In the rows, zero is written as 128.
These are runs of 6 systems, one row a step. Runs of the same system follow the same rule from any start.
trace 1, z507, 8 rows:
[[123 134  80 122 153 149 119 107 115 190 137 133 142 150 154 131  87 123
  127 113  57 113 112 159 202 122]
 [110 162 135 150 138 127 161 190 125 169 176 126 153 147  79  83 128 151
  126 127  53 134 105 103 151 117]
 [ 93 114  64 109 111 131 156 154  99 110 156 119 150 132 118 160 140 194
  160 131  88 175  82 108 122 121]
 [ 80 133  84 114 138 139  79 125  90 154 152 156 120 154 140 174 123 128
  142 157 108 105  87 152 187  86]
 [ 81 133 127 125 174 162 112 172 142 164 163 132  89 111  57 114  98 134
  112 155  84 126 113 125 155 130]
 [132 102  68 103 137 160 157 114 133 150 128 112 122 114 112 130  92 203
  131 106  55 172 115 119 152 154]
 [122 165  95 134 113 125 141 119 100 173 137 151 163 183 142 134 114 154
  144 116  76 104 102 119 201  85]
 [ 54 164 122 136 137 129 154 203 123 132 172 136 150 141  71 133 118 124
  151 148  97 124  90 101 133 109]]
trace 2, z819:
[[132 153 161 163 148 108 110 138 146 169 193 120 128 100 170  99 155  55
  100 127 142 142 143 155 120 144]
 [173  65 122 121 151 134 157 144  76 128 139 116 150 113  87  82 138 146
  105 142  77 146  80 124  91 153]
 [156  93 107 115 107 131  77 106 122  81  79 110 102 156 158 151 168 198
  148 118 126 132 159 155 137 114]
 [108 150 174 129 122 123  93 102 143 123 138 162  77 103 111 156 133  99
  111 170 221 113 137 111 122 110]
 [101 129 107 102 144 153 189 125 121 144 107 150 147 124  61 136  50 125
  135 135 110 105  89  91 137 135]
 [121 171 101 142 119 130 127 128 168 145 104 109 147 170 179 135 110 137
  159  73  80 112 173 154 185 122]
 [147 159 178 171 132  94 131 145 134 160 186 124 146 112 159  87 165  63
  103 130 147 136 137 132 107 135]
 [167  60 103 112 139 128 173 132  77 109 129 112 166 111 107 104 133 143
  120 132  94 152  77 123  76 158]]
trace 3, z15, 8 rows:
[[114 116 138 116 161 144 127 137  79 163 149 166 123 129  62 114 100 104
  103 180 117  90  68 113 147 109]
 [ 92 127  59 119 129 140 141 159 117 126 132 111 159 160 133 150 118 174
  167 106  47 139 105 140 163 118]
 [ 91 190 145 155 135 130  77 146 170 175 173 136  89 139 142 130 141 121
  123 130 120 123 164 142 189 104]
 [125 104 135 122 169 143 121 143  73 167 162 156 128 123  72 105 114  97
   98 178 103  99  65 127 139 118]
 [108 121  68 121 126 137 127 164 112 126 134 106 151 166 133 136 139 193
  161 109  43 145 111 142 161 115]
 [ 94 188 154 152 130 132  70 143 164 167 163 143  77 143 124 133 143 142
  121 141 131 117 162 131 187  93]
 [112 104 122 110 165 149 127 135  79 161 148 163 125 125  64 122  95 106
  107 179 110  95  64 119 144 115]
 [ 97 131  62 121 131 143 137 158 128 133 129 107 155 162 139 143 116 178
  165  98  42 141 117 145 169 122]]
trace 4, z301, 8 rows:
[[ 67 115 114 116 161 159 116 185 174 102 137  99  83  94  71 140 113 155
  138 132 103 157 141 136 106 159]
 [141 158 103 125 107 124 158  60 139 188 177 149 128  94 170 141 109 148
  110 113 133 186 124  97 157 138]
 [100 153 125 138 136 122 117 157  86 151 136 158 162 186 114 131 123  97
  141 150  99  63  88 136 177  77]
 [ 68 123 118 129 146 133 140 205 157  85 159  92 122 101  86 134 142 139
  150 129 110 170 127 130  78 154]
 [137 128  91 114 111 116 150  55 109 161 175 149 139  88 188 163 121 118
  116 127 162 183 101 114 127 138]
 [105 115 110 115 156 145  89 134  81 148 123 156 130 164 108 140 109 100
  130 164 103  65  84 158 175  93]
 [ 84 119 119 121 151 153 125 185 167 110 153  97  88  96  70 124 132 182
  131 130  91 177 138 122 107 154]
 [134 166 109 127  90 113 161  63 124 176 173 161 136 110 168 151 120 150
  120 122 155 175 114  84 154 117]]
trace 5, z15, 8 rows:
[[210  80 146 137 154 128 149 104 116 138  94 107 152 121 141  69 116  98
   99 103  97 110 140 153 108 168]
 [169 143 168 159  89  97 163 159 132  88 112 107 160 159 120  88 178 173
  142 104 122 135 153  95  93 122]
 [120 151 148 127  81 101 125  95 116  98 141 160 120 119 140 169 160 142
  133 154 215 143 121  88 107  97]
 [113  79  89  89 142 143 113  82 117  87  88 134 114 102 147 185  96  87
  140 141 179 115 111 161 103 149]
 [140 108 116 125 156 151 145 123 189 115  93  83 115  96 140 116  89 115
  130  81 105 145 176 158 105 192]
 [200 149 183 159 116 108 174 100 143 163 130 130 146 120 133  64 127 120
   95 102 132 134 155  95 120 148]
 [160 125 151 141  89  86 159 128  75  88 111 144 189 165 137 123 167 118
  142 136 162 100  99 105  92  96]
 [ 82 123 104 117 106 114 113 141 140  57 132 116 121 113 154 189 161 131
  167 132 183 158 130 138  82 128]]
trace 6, z257:
[[ 66 112  77 106 151 157 131 181 137 111 145 108 112 118  77 151 114 181
  151 132  71 159 106 127 127 138]
 [111 157 110 123 119 141 115 112 117 185 181 157  99 129 108 138 128 194
  115 149 100 158 107  95 188  98]
 [106 144 145 136 125 114 139 162  72 135 150 164 157 167  75 124 137 123
  131 171 121  85  69  98 142  78]
 [ 50 143 104 127 122 120 141 200 127  88 172 117 141 126 100 162 151 140
  165 143 123 158  98 116  96 119]
 [ 69 141  82 112 146 143 103 116 121 174 202 149 103  97 138 171 115 124
  121 156 123 166  89 132 163 122]
 [113  98 104 111 161 151 124 149  76 155 138 148 135 143  71 117 103 138
  119 162  70  98  66 130 158 109]
 [ 99 132 113 127 108 131 137 183 116 104 149 120 125 148  76 130 163 218
  150 141  91 157 107  92 124 105]
 [ 82 172 126 128 104 116 115 120 109 153 191 171 113 124 122 166 147 145
  127 168 167 147  93  91 154  84]]
trace 7, z493, 8 rows:
[[183  84 103  96 128 154 152  63 102 143  72 144 130 136 108 121  79 172
  116 120 100 112 114 116 155 137]
 [124 158 147 157 100 104 105 181 134  89 101 111 148 198 138 121 180 158
  165 109 107  94 161 140 141  87]
 [116 161 163 152 119 103 154 144 149 140 202 131 122  82 121 114 155 115
  109 140 164 182 129  92  87 142]
 [127  86  91  86 135 143 154  62 105 114  91 150 136  99 131 170  68  91
  130 140 171 114  91 130 110 149]
 [125 122 126 141 159 138  59 154 142 120  99 105 114 166 156 124 140 102
  141 115  93  79 163 200 164 119]
 [174 138 160 153 130 128 144 135 141 177 174 120 113 108 108  65 150 176
   89 118  86 172 143  99 136 144]
 [147 115 113 106  84 116 182  93  89  89  85 147 165 145 110 154 119 170
  147 130 156 124  93  79 106 114]
 [ 73 149 136 143 127 111  79 172 146  76 128 118 124 147 154 165 164  79
  164 136 168 100 148 167 111 106]]
trace 8, z301 (8 x 26):
[[ 95  94  75  80 140 149 126  75  99 131 126 157 118  98 126 188  80 105
  130 159 161 128  77 133 131 134]
 [ 84 119  85 107 165 173  80 130 149 158 133 127  76 121 110 153  91 153
  128 136  81 128 127 160 185 130]
 [109 173 134 142 132 138 138 146 155 189 193 136 104 112  94 105 123 173
  108 130  89 170 131  92 166 124]
 [ 95 183 117 139  95 104 185 146 104 146 166 153 185 155 117 135 123 135
  150 129 118 131  85  78 142  93]
 [ 48 145  92 127 131 117 128 177 123  90 154 120 158 135 145 179 133  79
  174 136 142 124  99 150 104 117]
 [ 96  97  90 111 169 142 117 114 128 145 182 124 114  64 149 154 110  72
  114 146 140 168  98 160 104 166]
 [145  87  80 101 156 154 115  92  81 180 155 146 120 113 120 129 105 152
  103 150  76 142  76 138 170 130]
 [ 93 138 115 124 122 142  96 167 114 135 157 137  95 152  82 137 155 211
  134 157  90 141 111 107 166  90]]
trace 9, z493, 8 rows:
[[163  88 124 117 148 160  82 106 153 135 116 109  58 101 116 113 136 197
  100 123 100 160 165 148 145 154]
 [182 149 151 134  83 118 124  75 117 141  98 155 118 164 129 123 146 198
  121 127 144 114 147  90 169  87]
 [110 179 190 156 102 101 153 161 153  90 108 137 145 154 100 120 138 101
  147 127 181  88 152  94 101 106]
 [110 137 126 132 139 122 163 115 174 118 139 108 139  78 166 141 100  57
  133 102 168 158 151 139  81 178]
 [179  79 103 120 157 131 116  72  88 154 116 128 152 120 183 121 112  66
  108 122 115 108 108 180 134 149]
 [178  77 149 140 152 132  96 166  99 113 105 106 124 158  97  74 168 159
  113 132  66 105 130 160 125 126]
 [153 121 135 131  91 118 129 133 135  96 137 112 103 122 115 122 183 224
  130 128 133 187 147  91 100 129]
 [120 146 146 119  90 109 115  79 116 103 120 169 112 125 140 177 142 125
  132 157 223 119 122  98 121  95]]
trace 10, z819 (8 x 26):
[[168  78 154 126 112 112  89 129  97  64 102 121 110 133 123 128 195 163
  126 152 164 128 133 138  83 117]
 [103 109 121  93 114 143 121  89 135  86 102 152  82  96  93 181 109 158
  133 158 200 141 121 102 106 128]
 [ 79 154  99 102 140 160 127  97 146 158 108 162 106 128 107 173  53 116
  138 136 138  95 119 121 183 116]
 [104 191 147 157 143 130 142 162 166 172 131 127 147 162 119 101  93  93
  136 101  85  85 154 131 177 117]
 [166 161 151 170 113  95 181 154 130 151 161 107 186 144 151  73 155 121
  126  91  89 148 136 111 115 137]
 [174  81 104 129 116  99 140 110  83 101 143 108 174 119 187 125 176 119
  131 116 127 160 105 153  78 147]
 [125  59 110 102 153 143  74 117 120  81 122 112  83  89 135 158 148 123
  122 153 157 148 124 173  88 153]
 [112 108 130 100 150 168  84 108 141 140 121 150  49 102  66 142 104 176
  105 165 137 129 130 122 155 127]]
trace 11, z257 (8 x 26):
[[140 151 143 156 104 100  66 135 140 114 145 114 116 153 192 135 202 143
  138 119 142 135 173 162 144 101]
 [156 101 173 129 158 126 125 103 116 138 144 146 111  80 111 108 122  58
   86 161 186 117 112 132  84 154]
 [135  88  72  96 128 140 176 100 129  87  67 111 163 128 144 157  81 132
  159  91 113 129 121 141 105 163]
 [136 145 131 136 128 141  60 116 170 134 106 115  74 149 157 132 148 175
  130 110 113 124 193 160 182 114]
 [180 139 200 148 135 122 155 110 129 162 128 152 121 114  84  70 116 104
   84 141 154 102 135  90 118 135]
 [130 140 109 134  96 100 195 130 123  86  99 112 203 154 165 140 121 108
  171  88 132 126 122 120  93 134]
 [110 140 122 145 139 125  55 131 162 128 150 105  96 123 195 149 165 101
  134 118 137 137 172 191 145 132]
 [178  81 151 121 173 147 136  94 118 163 130 134 109  80  99  85  96  91
   77 143 128 125 115 134 110 171]]
trace 12, z507:
[[ 67 210 155 161 116 106 132 166 162 139 174 137 143 139 143 142 135  76
  149 128 159 118 141 117 139 104]
 [116  74 108 109 158 133 157 132 101 111 160 123 141  71 112 135 116  88
  117 150 141 162  77 131  62 169]
 [172  76 107 126 146 137  63 113 104 118  97 107 115 154 169 121 159 146
  126 119  84 111 143 194 152 126]
 [135 188 181 160 112 119 108 134 159 170 168 143  90 132 113  98 157 162
  103 135 135 139 164  96 165 102]
 [134 106 123 100 107 133 189 100 108 100 104 148 137 103  75 144  97 164
  128 142 161 145  92  69  87 137]
 [110 122  94 114 132 137 106 116 132  93  60 123 142 170 160 170 101 103
  168 109 127  68 141 174 154 117]
 [ 93 181 154 159 155 123 126 156 179 175 181 121 122 106 142 111 115  62
  118 115 125 131 155 144 141 145]
 [177  72 114 121 138 123 177 119  91 130 152 110 159  92 120  92 135 135
  106 127 100 176  89 117  75 170]]

Name the system that made each run.
trace 13:
[[164 116 186 125 140 144 152 119 147 125  93 139  94 110  49  85 100 147
   98 142 146 110 145  89 108 145]
 [144 129 106 116 101 132 167  92 164  87  56 112 144 140 151 149  98 163
  160  75 134 130 168 121 121 148]]
  z507
trace 14:
[[ 61 177 152 145 111 110 134 191 134 108 177 140 127 132  82 143 157 135
  148 157 154 139 111  91 110  96]
 [ 77 140  91 108 126 125 182 106 133 118 141 137 157  91 141 178  79  79
  147 126 172 149  95 109  97 148]]
  z301
trace 15:
[[137  96 157 133 163 136 102 141 165  90  98  96 102  97 130 116 128  72
  120 120 157 114 168 173  79 172]
 [174 104 106 112 133 146 166  57 162 143  96 113 121  90 157 124  79 139
  114  85 122 161 158 130 122 183]]
  z257
trace 16 (2 x 26):
[[104 118  88 102 124 137  75  90  82 145 142 167 107 141 145 181 133 141
  131 167 142 115  88 142 178  86]
 [ 82 160 157 137 157 154  96 176 158 146 129 139  84 145  55 118 107 138
  124 150 108  89 142 121 168 104]]
  z493
trace 17, 2 rows:
[[203  67 146 110 128 138 109  86  86 116  86 142 101 132  93 103 142 178
   97 152 130 112 118 121 123 126]
 [133 136 152 121  84 118 145 112 140  64  69 139 118 144 100 154 134 177
  150 128 185 116 151  87 105 109]]
  z257
trace 18, 2 rows:
[[115 155  87 139 127 112 196 136 125 152 159 114 204 132 171 124 103  89
  149  86  86 147 106 129 126 145]
 [136 153 144 168 124  93  92 148 121 141 181 116 148 140 198 113 191  81
  126 123 131 132 142 165 130 112]]
  z15
trace 19, 2 rows:
[[134 157 173 157 109 115  81 177 130 113 125 124 109 182 108 105 192 180
  135 137 112 102 160 128 155  79]
 [123 155 180 140 107 108 180 138 154  94 122 132 136 107  91 120 125 113
  130 130 192 136 141  76  70 138]]
  z301
trace 20, 2 rows:
[[164 165 160 163 105  93 145 132 114 125  99 132 188 190 163 104 145  90
  144 104 130  68 142 133 142  98]
 [132 120 160 152 144 107 165 182 135 105 160  98 156 100 113  89 153  85
  124 124 131 150 125 127  53 162]]
  z493
trace 21, 2 rows:
[[115 108  89 115 142 145 157 131 181  97 108  81 126  91 144 142 100 137
  148  82 108 176 161 148  93 190]
 [178 135 119 131 128 138  94  56 135 187 123 139 105 132 179 120 118 150
  102 109 108 129 157 147 198 125]]
  z257
trace 22, 2 rows:
[[198 135 156 143 137 126 162  75 125 198 148 142 136 106 137  74 107 119
   79 114 116 139 132 106 146 150]
 [167 123 147 146 104  98 147 149  77  94  91 132 190 192 131 106 162 126
  148 123 115  76 111 127 119  93]]
  z15
trace 23:
[[ 65 168 131 140 166 139 124 162 183 145 142 118 124 115 130 136  83  49
  139 115 124 105 152 157 140 146]
 [145 122 100 138 153 127 177 134 126 176 175 105 172 100 153  91 110 104
  115  97  65 168 109 139 122 170]]
  z301
trace 24:
[[181 133 141 133 143 130 122  58 107 208 154 160 120 113 154 102 107  99
   80 136 131 119 117 128 172 130]
 [165  90 139 132 129 115 153 159  86  79  72 114 181 173 106  98 140 121
  145 121 100  79 109 140  95 124]]
  z257
trace 25, 2 rows:
[[211  70 146 136 132 117 113 116  99  94  78 104 144 149 149  88 165 137
  118 112 108 110 144 163 104 141]
 [176 105 157 128 103 117 113  85 145  79  94 120  96 108 147 133 162 161
  122 122 188 150 171 123  87 144]]
  z257
trace 26, 2 rows:
[[159  92 173 139 132 117 120 164 135  62 101  97 119 119 103  98 173 130
  125 129 146 129 154 140  57 150]
 [160 125 130 128  98 115  91  65 147 105 114 125  98 113 196 159 163 147
  128 115 186 155 171 144 122 133]]
  z507
trace 27 (2 x 26):
[[132 128 115 130 171 157 142 132 129 194 132 129 134 135 103  91  71 112
  109 117  51 101 117 142 180 140]
 [186 146 166 169 116 109 121 152 136 133 113 103 151 175 146  70 173 154
  126  93  81 108 171 141 147 118]]
  z819
trace 28, 2 rows:
[[136 169 151 137  73  92 148  90 124  99 103 154 153 152 160 157 141 121
  148 123 203 110 139  95 121  95]
 [ 77 150 146 138 154 124 103 152 165 103 116 120 125 127 146 152 112  35
  147 126 168  86 153 171 115 136]]
  z257
